In the data rows, zero lies at 4.5, halfway between 4 and 5.
Here are some numbered points:
[5 4 3 6 3 2 6 5 4 4 7 5] 0
[5 2 6 6 3 4 7 5 5 3 2 3] 1
[4 6 6 1 6 3 5 4 2 5 2 0] 2
[6 1 5 7 4 3 5 8 7 0 3 4] 3
[5 4 7 2 6 2 7 2 6 5 3 1] 4
[3 7 4 5 4 6 4 4 2 4 6 7] 5
[5 7 5 3 7 4 4 3 5 5 5 2] 6
[4 6 5 3 6 6 1 3 1 7 4 3] 7
[7 4 4 5 3 5 4 4 5 4 6 5] 8
[2 4 4 4 4 3 6 2 2 6 5 5] 9
[7 3 1 6 5 5 7 4 4 4 7 5] 10
[5 6 4 3 7 5 6 3 3 5 5 1] 11
[5 6 5 1 6 4 2 5 6 3 4 1] 12
[7 2 3 3 6 8 5 3 5 5 6 3] 13
[4 5 3 8 2 3 4 5 5 6 4 6] 14
[6 3 6 6 2 5 4 5 6 4 2 5] 15
[1 3 7 4 4 7 2 2 3 7 2 8] 16
[4 9 2 2 7 2 5 3 4 7 6 3] 17
[6 1 7 4 2 5 3 7 6 0 4 6] 18
New points follow, each followed by the numbers of its five nearest points above, looking only along the 2 directions in which the numbered points spread most, nearest first.
[0 5 7 2 5 4 8 3 5 2 2 3] 13 12 6 4 11
[2 7 6 5 6 2 8 6 4 6 2 4] 13 6 11 9 12
[4 7 2 5 5 3 5 4 4 4 7 5] 9 13 5 10 0
[8 2 2 4 5 6 3 6 5 3 5 4] 1 15 8 10 0
[5 4 6 4 4 5 5 2 4 6 4 6] 9 10 0 5 8
[6 4 2 5 5 6 6 4 4 6 6 2] 13 10 9 8 0
[1 5 6 4 4 4 5 4 5 6 6 7] 5 9 16 14 10
[3 6 7 3 3 5 3 5 2 4 4 5] 9 10 13 0 5
[5 1 3 6 6 1 6 5 7 3 5 2] 1 15 13 8 3
[4 5 4 4 7 6 7 1 2 5 7 3] 7 9 6 17 11
[4 4 8 3 4 5 4 5 2 5 4 4] 13 10 0 8 9
[4 5 1 3 7 4 6 1 0 7 7 3] 7 17 9 11 6
[6 3 4 3 5 3 5 6 6 3 6 4] 1 13 8 10 0
[6 3 2 6 4 4 5 7 6 2 5 7] 15 18 1 8 0
[6 3 8 5 5 5 4 6 6 2 3 7] 15 1 18 8 0
[6 5 2 7 3 5 6 5 5 4 6 7] 14 0 8 10 15
[3 4 6 3 5 4 7 4 4 5 4 5] 13 10 8 0 9
[3 4 7 4 3 6 6 5 4 5 4 7] 14 0 10 8 5
[5 4 4 8 2 3 4 6 6 3 5 6] 15 8 0 14 10
[2 9 4 2 7 4 3 2 3 4 4 3] 17 7 11 6 2
[6 4 5 5 6 3 5 6 7 2 4 3] 1 13 15 8 12
